In the rows, 128 means zero.
Each run below is a few steps of one of 8 hidden systems, one row a step.
path 1, ruf (8 x 26):
[[113 116  94  92  81 139 150 142 190 117 119 115  95 128 153 152  85  71
  102 121 105  84  82 105 119 124]
 [183 164 132 118  73 118 154 137 133 126 187 132 122 106 166 132 110  81
   94  99 172 107 158 112 147 156]
 [ 95 151 166  71 107 147 184 148 155 164 119 149 122 118 141 133  80  61
  113 144 143 102 136 136 100  89]
 [158 158 126 102  73  89 164 173 164  67 139 107 129 157 118 130  98 100
   95 105 169 126  92 127 125 115]
 [156 170 199 103 105 140 193 123 135 113 129 158 168 101 150  95  99 112
  138 120 178 126 159 155 123 137]
 [ 67 180 162 115 115 120 182 157 157  99 117 126 154 132  67 146  85 120
  125 137 143 133  89 124  98  99]
 [146 137 125 164 114 107 194 132 160  45 127 133 163 142 123  89 126 146
  147  96 183 126 143 137 119 147]
 [ 86 169 180 166 129 161 172 141 122 127 122 187 179 112 104 108 113 126
  150 147 140 174 144 100 104 135]]
path 2, Gefab, 8 rows:
[[198 125 162  92 114 148 125  70 133 105 115 115 143  85 177 100 117 154
  156 108 123  95 129 160 150 164]
 [ 67 191 172 105 130 137 135 109 125 148 148 104 139  80  72 179  91 137
  127 140 109 107  95 128 127 123]
 [ 91  99  72 156 125 114 184 111 189  84 128 101 109 129 142 143 125 121
  130  98 135  73 128 155 135 162]
 [117 150 153 163 103 161 147 128 122 159 159 179 134  90 172 148 133  88
  105 137 120 169 152 119 158 200]
 [ 82 126 113 123 149  89 156 180 121 168 148 126  98 171 105 152 144  87
   87 138 169 132 161 161 117  84]
 [191  84 128 110  96 122 132 160 148  89  87 149 125 171 189  93 140 106
  108 128 132 172 103 160 143 144]
 [178 183 199  97 129 108 107 132  70 143 155 123 155 117 102 120 132 153
  122 132 166 159 147 149 139 109]
 [104 117 149  80 145 122 162 121 164  90  68 102 141 145 102 108 100 151
  158 132 130  94  92 173  97  77]]
path 3, fise (8 x 26):
[[127 113  94 182 135 132  55 141  94 128 132 134 127 147 101 133 164 161
  130 137  85 185 104  68 131 139]
 [153  65  85 140 176 130  83 106 103 161 115 126 105 146 146  92 170 155
  157 128 121 102 177 127 115  99]
 [148  99 120 108 120 154  43 128 110 153  97 126 110 132 138 133 135 137
  125 151  54 159  74  92 132 121]
 [180 103  89 115 145 105  63  91 101 135 151  72  98 124 128 127 153 170
  137 103 120  77 138 131 144 119]
 [132 100 129  88 119 177  88  81 144 157  98 120 109  88 170 140 109 124
  142 140  53  95  91 121 137 145]
 [132 143  87 137 118 109  81 101 117 138 186  70  93  99 113 183 134 143
  107 106 106  88 113 107 161 158]
 [115  86  96 115 123 161 142  89 162 163 127 127  90  95 195 140 121  88
  129 120  99  65 148 138 139 158]
 [122 152 114 126  90 122 101 145 122 165 183 118  91 109 142 191 124  84
   71 129 107 137 111 106 164 164]]
path 4, Kotuf:
[[150 101  72  96 102 101 138 133 163 127 151  85  75 141 162 147 121  86
   95 100 141  63 129 141 137 121]
 [167 142 169  73  78 157 133 125 139 156 135 148 117  94 194 141 101  73
   98 134 115 127 117 140 153 160]
 [116 172 134  85 106  92 159 144 140 140 178  87 102 119 108 173  99  91
   87 113 165  82 130 149 134 107]
 [138 122 145  95  85 136 194 130 188  89 103 134 129 123 182 124  97  85
  115 116 139 111 104 171 139 160]
 [121 200 175 132  95 117 172 143 121 131 188 138 145  94 119 159 109  99
   94 119 170 143 147 136 150 162]
 [ 69 128 132 124 130 116 223 153 178 109 112 137 128 147 125 128 109  90
  122 125 169 105 143 175 107 112]
 [133 158 157 164  89 122 170 169 138  86 135 170 159 139 138 126 129 105
  101 128 154 201 116 129 144 175]
 [103 151 157 144 155 103 192 154 113 136 144 152 149 147 103 106 139 120
  130 129 202 137 195 164 109  99]]
path 5, tero, 8 rows:
[[127 186 161  99 107 134 161  85 149 106 154  94 149  71 109 142  80 142
  145 106 141  63 120 129 129 137]
 [ 89 138 120 129  95 159 189 106 195 101 119 132 132  92 147 134  80  99
  140 115 116  76 111 108 117 157]
 [ 97 153 107 176  89 138 180 144 156 125 175 158 125 109 145 149 114  75
  103 114 146 125 150  86 134 176]
 [102 116 101 137 114 124 179 181 146 160 143 167 103 160 151 124 127  51
   95 132 167 129 173 115 105 105]
 [160 138 135 116  93 100 132 204 119 122 132 154 125 181 128 115 131  84
   83 136 164 185 122 113 117  97]
 [183 153 179  89 125  99 141 158  98 120 124 137 152 156 114  84 127 131
  127 127 191 151 156 152 109  76]
 [135 165 194  84 124 128 145 136 130  91  85 128 174 134  84  99  94 160
  154 140 139 146  88 139  98  85]
 [125 164 158 154 131 129 167  99 142  57 119 123 184 105  88  99 111 185
  174 108 151 120 121 125 115 142]]
path 6, moto, 8 rows:
[[117 109 150 121 173 123 110 136  80 203 136 145 106 138 143 139 171 116
  108 152 137 155 178 186 144 118]
 [125  97 126  93 142  93 104 156 131 110  88  93 108 177 114 146 147 142
  103 142 110 162  71 192 143 108]
 [194 113 150 128 134 115  98  94 102 105 130 109 134 115 165 118 165 175
  130 113 129 149 131 191 181 183]
 [ 68 136 169 110 173 138 128  85 119 158 113 104 131  92 108 165 130 159
  142 148  96 115 114 198 148 144]
 [ 96 111  85 163 128  98 140 117 165  75 134  81 110 132 119 169 144 152
  114 105 113 116  88 166 161 182]
 [109 100 115 174 144 148 140 100 124 162 150 152 111 100 185 144 164 111
  120 125 118 131 177 162 167 200]
 [ 52 117 111 131 154 111 127 160 123 182 138 119  86 150 108 185 148  95
   85 152 115 145 124 162 139 117]
 [172  74  92 126 120  90 120 159 136 109 124 116  93 179 175 126 169 110
   88 117 141 152 124 180 160 145]]
path 7, fise, 8 rows:
[[151 150 140  87 129 146  64  91  88 189 159 103 111  85 119 143 115 139
  135 131 101  85 136  92 127 103]
 [116 106  75  93 111 135 109 106 170 127 122  81  89 118 129 150  96 117
  130 116  87  51  87  98 116 106]
 [174 146 110 131  79 151 108  96 133 133 176 121 115  77 168 139 110 110
  120 102 113  89 134  70 148 175]
 [ 87 146 118  98 127 141 136 117 131 201 169 118  90  93 132 169 102  78
  109 133 123  64 156 114 119 109]
 [133 124  81 112  70 120 148 159 176 115 149 116  90 139 156 153 101  63
   84 110 128  96 102  95 130 133]
 [179 161 152  99  88 128 151 132 119 158 179 142 118 102 172 127 112  75
   99 112 172 105 177 123 141 138]
 [ 97 161 159  60 105 121 168 159 153 154 131 118 111 129 117 158  84  70
   94 140 145 104 111 149 113  85]
 [169 161 134 111  71 100 181 149 167  62 148 113 137 134 136 122  97 104
  107  95 177 111 112 132 132 139]]
path 8, Nit, 8 rows:
[[176 161 195  70 120 146 103  97  89 178 148 127 133  78 156 129 116 124
  125 134 128 115 147 154 149 131]
 [ 77 142 126  79 125 116 137 123 165 118 115  73 110 122  86 171  91 130
  121 129 104  78  68 147 118  99]
 [167 128 115 144  85 131 156  97 166  73 146 117 131  96 179 128 119 124
  126  91 131 101 121 136 163 205]
 [ 63 165 163 132 131 162 167 120 125 194 159 161 128  80 133 161 110  84
  117 146 128 118 165 129 127 145]
 [ 84 112  69 147 114  91 169 178 174 102 135 114  97 176 113 150 127  87
   93 116 150 117 115 125 115 111]
 [197 123 148 131  94 131 149 153 121 126 139 176 137 138 195  91 141  88
  107 121 168 164 169 136 144 155]
 [ 98 170 183  82 140 114 139 167 100 170 128 135 134 144  82 139 113 109
  109 157 154 151 133 150 104  64]
 [165 115 123 105 110  92 153 144 165  42  90  97 140 170 119  99 120 152
  133 106 154 124  86 162 121 111]]
path 9, Nit, 8 rows:
[[114 111  94 129 176 109  79  85 103 153 146  71 102 116  95 150 152 179
  146 120 108  77 137 144 134 112]
 [138  76  90 127 117 166  81  93 151 131  96 121 101 112 176 135 131 131
  137 131  52 114  87 108 144 167]
 [128 142 106 147 133 123  78 101  90 181 196 101  95  90 129 176 151 130
  105 120 109 109 151 113 164 161]
 [102  70  78  96 134 140 116 122 158 174 109 111  68 136 169 148 129  85
  113 135  90  78 125 141 125 112]
 [179 135 111 114  79 113  83 143 117 141 173 110  92 123 164 165 135  96
   73 119 114 142 104 115 172 166]
 [135 122 144  61 134 121 136 116 124 189 142 106  89 113 163 146 121  89
  106 130 142  74 161 183 138 105]
 [132 139 135  73  77 120 127 150 164 110 120 101 106 132 142 169  94  91
   84 129 103 129  52 142 147 138]
 [161 159 155 102 108 108 169 105 136 120 170 104 125  93 160 144 118 113
  108 100 172  91 156 186 164 167]]
path 10, zilu, 8 rows:
[[ 86 134 142 190 145 143 117 111 120 101 116 140 158 112 107 148 152 173
  142 140  89 188  95 135 154 192]
 [ 74 107  94 199 189 107 134 116 107 138 148 122 124 139  99 141 180 164
  141 125 141 132 176 159 138 146]
 [ 95  65  94 177 155 142 103 142 126 132  86 154 117 162 144 127 172 133
  127 151  83 189 111 134 135 154]
 [154 105 102 159 162  95  67 140  70 152 155 115 108 157 116 134 189 157
  112 128 133 168 156 140 152 128]
 [138  61 123 101 172 133  82 119 113 150  70 121 109 159 149 108 162 152
  144 149  92 139 119 177 127 101]
 [173 121 126 115 132 112  43 104  93 123 135  80 114 122 120 150 152 180
  120 125  87 143  85 140 168 148]
 [129  91 122 108 170 142 102  63 120 157 116  95 109  97 152 131 146 163
  156 124  99  73 144 179 145 139]
 [ 99 117 110 126 122 148  84  98 138 149 131  99  96  95 143 187 128 130
  113 137  55 118  76 127 164 175]]
path 11, zilu, 8 rows:
[[155 167 170  92  97  99 109 173 117  94 120 113 143 154  90 139 114 137
   98 135 134 184  64 132 132 108]
 [171 134 159 116 144 111 162  95 128  82 117 111 162 121 127  80 129 174
  166 103 177  97 157 179 125 123]
 [ 80 165 187 130 127 166 135 108 135 116  98 144 170  90  98 143 101 153
  150 153  85 159  76 125 126 152]
 [ 83 147  90 191 148  96 162 112 138  91 171  95 135 121  79 145 141 163
  140  96 160  94 150 128 131 150]
 [ 84  91 115 185 137 176 155 127 148 135  94 191 141 127 163 106 141 110
  149 146  98 163 144 107 117 167]
 [103 144 101 175 141  93 102 177  87 152 175 130 112 162  80 155 162 124
   95 133 149 172 149  98 129 111]
 [153  55  98 128 150 122 129 147 137 116  72 147 118 186 159  70 159 129
  146 131 139 138 149 150 103  91]
 [184 148 165 112 117 128  52 140  72 133 128 128 144 133 109 123 140 162
  120 143 106 191  94 104 140 121]]
path 12, Gefab:
[[131 191 165 139 121 126 125 152  78 173 187 154 145 112  96 130 123 111
  114 136 167 150 174  82 116 106]
 [111  89  95 103 127 119 162 162 172 106  80 130 115 179 123  94 111 103
  137 129 141 102 121 121  76  61]
 [206 153 139 153  78 136 103 133 113  81 145 148 159 119 141  97 127 144
  130 110 133 171 117  70 140 165]
 [105 156 155 107 160 136 146 122 107 170 135 137 142 116  87 105 111 133
  159 136 162  88 181 112  79  58]
 [116 108  89 141  98 138 132 145 179  66  85 127 135 153 115 113 104 132
  140 124  95 135  62  74 100 122]
 [168 151 120 181 126 136 120 103  93 130 184 145 149  97 130 101 144 150
  148 102 160 118 193  77 132 154]
 [ 62 117 125 115 144 163 138 147 140 178  95 160 123 137 107 122 105  96
  142 161 104 117 130  87  73  67]
 [169 108  56 174  98 100  97 152 137  75 146 111 114 164 122 117 147 139
  115  99 130 141 109  69 131 139]]
path 13, ruf, 8 rows:
[[193 147 107 126  89 133  51 117  99 131 166 107 115 108 129 134 124 140
  119 113 101 127 106  51 141 139]
 [136 115 121  84 145 153 114  86 124 184 134 113 105  95 145 117 110 120
  154 124 120  43 167 115 106  88]
 [146 122  91 100  76 145  88 130 158 118 124 106 101 120 139 147  94 106
  113 122  78 104  63  63 123 126]
 [183 147 118 109 101 129 126  98 119 151 185 112 111  89 160 122 114 109
  125  95 157  60 178 104 136 133]
 [102 132 134  73  94 168 140 133 165 164 110 139 108 108 148 141  74  68
  119 144  95  90 100  91 101  98]
 [181 156  98 108  73  93 138 146 147  96 179  95 109 133 131 135 105 101
   95  90 168  88 125  96 132 121]
 [148 147 177  77  96 168 174 119 149 150 117 163 140  94 177 101  83  78
  135 132 142  99 150 126 111 118]
 [112 184 134  97  84 104 154 166 153 104 151 103 127 134  80 156  80 101
   99 121 148 113  88  95 109  94]]
path 14, tero:
[[ 79  86 129 169 185 123 154 132 120 141  98 153 131 154 134 121 176 140
  137 146 136 166 163 196 134 142]
 [100  96 130 164 162 117 104 150 107 121  96 140 132 165 115 137 176 154
  120 152 103 212 104 167 148 150]
 [133  92 131 155 186 107 103 116  86 134 114 124 131 151 124 115 189 178
  141 133 134 165 158 195 150 138]
 [105  93 146 126 177 137  81 109 102 142  78 122 131 139 115 133 161 174
  148 156  78 168  98 177 141 130]
 [127 105 116 159 172 110  84  88 103 110 125  90 127 125 111 143 173 200
  147 121 102 138 116 175 165 164]
 [105  78 123 139 172 156  91  75 118 156  96 122 116 106 154 136 159 163
  155 141  69 122 124 170 151 162]
 [ 93 106  95 160 155 123  78 100 115 147 144  92  96 114 122 181 164 157
  117 131  76 132 106 151 169 174]
 [133  63  85 134 154 130  91  97 124 159 126 109  83 125 181 144 170 132
  121 123  93 108 143 173 165 163]]
path 15, moto, 8 rows:
[[105 140 139 127 125  87 210 159 159  95 134 123 130 155 123 132 127 103
  104 114 193 123 147 195 130 126]
 [126 141 177 152 109 133 176 160 133 105 115 179 160 137 155 120 137 104
  109 140 150 204 129 165 148 175]
 [102 163 168 144 157  90 171 156 102 126 145 133 150 150  85 130 147 137
  117 133 190 163 167 183 129 112]
 [111 106 151 149 143 118 173 152 149  73  70 152 160 169 126  98 146 145
  139 139 143 186 111 183 124 138]
 [127 153 161 186 155 110 129 130  84 106 143 144 168 131  95 117 167 179
  140 129 155 195 152 153 146 161]
 [ 68 100 132 159 191 121 158 122 130 115  82 135 148 154  93 109 155 169
  166 142 134 141 145 181 110 110]
 [110 108 105 205 149 120 105 134 117  85 114 135 147 152 103 125 172 178
  139 130 106 194 107 122 143 170]
 [104  89 105 181 196 125 111 104  93 154 126 135 128 138 117 110 183 171
  159 132 132 131 188 150 127 129]]
path 16, Kotuf, 8 rows:
[[ 98  89  99 175 168 115  93 113 123 102 103 105 125 147 107 144 173 184
  141 131  88 162  95 162 153 162]
 [126  88 115 172 178 136  83  93  87 159 130 131 122 119 146 130 186 168
  144 134 103 149 162 161 158 169]
 [ 81  88 109 133 179 128  71 122  99 180 112 113  97 141 113 160 167 145
  124 155  78 145 117 158 140 119]
 [156  68  85 134 148 109  64 119 110 132 121  97  89 152 154 139 178 154
  114 124  93 141 114 162 165 150]
 [152 101 147  96 155 137  66  95  85 186 129 111 102 108 160 144 159 143
  121 142  91 129 135 177 162 142]
 [115 108 113  90 146 108  80 109 123 150 126  66  86 126 120 178 141 145
  109 131  87 103  86 179 159 127]
 [158  95 117 112 125 128 101  85 137 128 130  92  97 102 182 154 147 138
  115 114  94 104 112 183 181 188]
 [ 99 137 144 107 138 136 112  97 116 185 160 104  95  83 148 189 133 113
  102 136  98 105 129 175 170 166]]

Which system made each of these runs?
path 17 (2 x 26):
[[ 78 149 117 158  99 141 127 175 136 149 146 158 118 134 117 168 120  81
   88 148 103 178 100  75 129 145]
 [158 104  88 142 133  89 152 154 122 133 160 128 104 166 147 103 156 103
  111 104 194 106 199 140 120 103]]
 | fise
path 18:
[[155  99 136 123  93 140 116 147 152  87  82 145 134 148 170 124 132 117
  109 139  88 189  60 141 153 172]
 [128 164 165 147 156 104 142 112  81 158 182 125 138 104 117 142 156 144
  121 120 175 133 191 179 157 151]]
 | tero
path 19:
[[102 175 193  87 139 137 175  98 139 120 113 116 165  91  95 123  86 148
  160 130 146  89 125 161 108 103]
 [ 90 144 127 154 104 140 181 113 187  53 105 122 157 112 112 129  96 144
  151 113 116 117  80 118 122 164]]
 | tero
path 20 (2 x 26):
[[127 149 171 108 161 146  89 113  85 153 105 134 158 120  77 100 121 174
  170 151 116 139 131 102  93  70]
 [121 109  88 142 137 126 101 116 145  78  94  98 139 147  80 105 119 182
  169 119 102 103  85  81  93  93]]
 | fise
path 21 (2 x 26):
[[174  90  63 147 101 132  95 143 143  96 114 131 116 162 138  87 129 127
  140 111 115 120 118  46  98 103]
 [186 149 145 118 119 155  83 118  80 174 156 154 137 106 135  94 123 128
  144 129 135 123 171  60 109 101]]
 | ruf
path 22, 2 rows:
[[ 80  86  99 100 159 137  98 101 149 140  84  87 101 132 109 147 123 151
  148 140  71  84  82 144 115  99]
 [183 114  89 161 102 126  82  96 126  97 159 103 114 106 161 139 149 155
  122  99 101 124 114 105 172 197]]
 | ruf
path 23, 2 rows:
[[146 137 103 125  83  90 142 156 169  46 124  90 128 157 107 139 110 132
  106 102 137 130  62 125 135 136]
 [154 160 183 138 123 149 175  95 117 127 148 161 166  82 160  99 123 130
  149 117 167 124 185 149 140 168]]
 | ruf
path 24 (2 x 26):
[[133 138  79 125 130  85 122 112 130 122 183  63  95 122 100 156 128 140
  117  92 154  54 144 128 135 113]
 [141  96 134 111  96 186 143 105 166 135  92 166 126  99 206 109 106  90
  139 133  88 116 119 117 129 166]]
 | ruf
path 25, 2 rows:
[[ 76 139 112 185 145 143 149 134 137 105 115 152 162 135  70 102 120 154
  171 131 130 132 135  63  77 101]
 [136 114  89 194 135 131 125 142 122  95 123 157 151 157 103  76 146 154
  163 117 144 144 156  55  89 108]]
 | ruf
path 26:
[[189 114 102 126  95 125 111 124 121 152 176 128  92 113 198 135 143  88
   93 106 140 110 163 126 165 171]
 [115 124 159  58 123 139 134 145 127 200 122 137  94 125 163 147 113  66
   94 153 123 116 138 166 128  96]]
 | zilu
path 27 (2 x 26):
[[116  82  87  95 129 159 125 115 155 181 114 131  83 122 172 124 113  79
  131 134 100  64 147 106 104  98]
 [170 139 106 101  69 129  78 153 128 142 157 119  95 127 151 156 111  87
   82 126 101 133  89  72 143 134]]
 | Kotuf
path 28 (2 x 26):
[[137  72 124  95 143 163  86 113 115 198 100 144  93 124 188 125 148 103
  124 152  80 127 140 147 138 127]
 [152 124 105  94 116 100  57 138 104 154 158  78  79 137 123 177 142 125
   82 127 101 128  92 133 159 122]]
 | ruf
path 29:
[[135 188 147 131  91 119 106 133 103 150 197 114 117  91 119 184 121 109
   83 123 128 146 118 108 167 170]
 [106 100 113  85 138 116 180 131 161 155 121 116  92 140 158 129 116  80
  116 123 157  64 162 182 114  94]]
 | Gefab
path 30:
[[119 173 181 105 104 126 207 157 143 129 140 159 149 123 134 118  97  79
  113 128 187 130 160 149 113 115]
 [107 164 157 118 103 107 200 178 160  84 117 143 154 156  99 116  99 101
  116 127 178 147 115 137 100 100]]
 | Nit
path 31 (2 x 26):
[[136 130  95 205 137 121 101 137 105  91 140 140 153 147  85  96 154 176
  155 117 134 160 139  58 109 127]
 [115  94 113 162 167 163 112 114 109 157 100 168 142 134 122  78 146 149
  177 143 115 127 172  79  84  93]]
 | Gefab
path 32, 2 rows:
[[153  90  90 130 142 109  65 120  96 169 159  98  77 134 157 158 174 130
   97 124 105 128 140 152 170 152]
 [137  87 132  72 145 133  87 113 116 184 111 107  82 125 171 151 145 113
  107 144  90 114 119 187 154 123]]
 | Kotuf
path 33:
[[120 115  95 140 154  82  93 118 107 136 164  71  91 134 113 177 169 155
  100 114 125 120 126 180 172 151]
 [118  67 117 117 147 143 122 100 145 147  95 122  97 123 190 142 154 121
  122 136  88 123 121 201 164 171]]
 | moto
path 34:
[[148 126 173 120 123 192 105 101 102 177 112 181 146  87 174 102 124 116
  150 152  93 150 149 104 127 148]
 [ 89 142  91 116 141  93  97 146 120 146 155  75  97 147  59 169 122 136
  111 128 123  94 106 104 110  71]]
 | ruf
path 35:
[[147 109 138 161 140  99 154 137 131  67 106 131 150 158 140 109 167 161
  128 117 155 180 125 199 157 173]
 [ 97 151 190 149 174 127 140 118  86 149 126 149 161 116 103 130 156 162
  142 150 141 179 157 188 143 146]]
 | Kotuf
path 36:
[[183  86 140  89 124 129 149 140 130 146 104 154 116 154 197  82 141  91
  122 127 161 124 174 176 126 112]
 [150 170 190  69 105 113  99 157 103 133 122 115 135 132 103 152 113 129
   95 147 120 177  73 150 142 111]]
 | fise
path 37, 2 rows:
[[202  91 113 139  94 130 110 163 129  97 106 165 131 171 178  79 149 112
  117 126 133 181 124 103 131 139]
 [160 161 183  87 149 114  97 140  66 173 140 131 140 132  97 113 135 142
  128 146 157 148 158 139 116  70]]
 | zilu
path 38 (2 x 26):
[[196 153 167 131  96 165 102 107  94 147 152 167 151  84 171 103 124 123
  135 126 125 152 155  86 143 166]
 [ 76 151 127  93 148 111 133 152 125 164 134 105 116 143  63 145 104 116
  125 141 142  92 129 113  84  43]]
 | Gefab
path 39, 2 rows:
[[165 164 162 144  91 141  95 109 113  99 147 125 147  89 140 149 129 152
  117 122  97 173  85 115 175 201]
 [ 63 124 127 128 181 128 160  90 128 171 139 108 114 100 113 149 134 137
  146 129 136  66 173 180 123 118]]
 | Nit
path 40 (2 x 26):
[[ 58 132 132 161 120 126 188 157 174  87 103 145 142 143 116 152 123 110
  112 138 123 168  89 156 132 163]
 [131 135 120 195 134  99 163 150 109 118 172 152 136 144 137 123 171 123
  109 112 186 164 190 150 150 168]]
 | moto
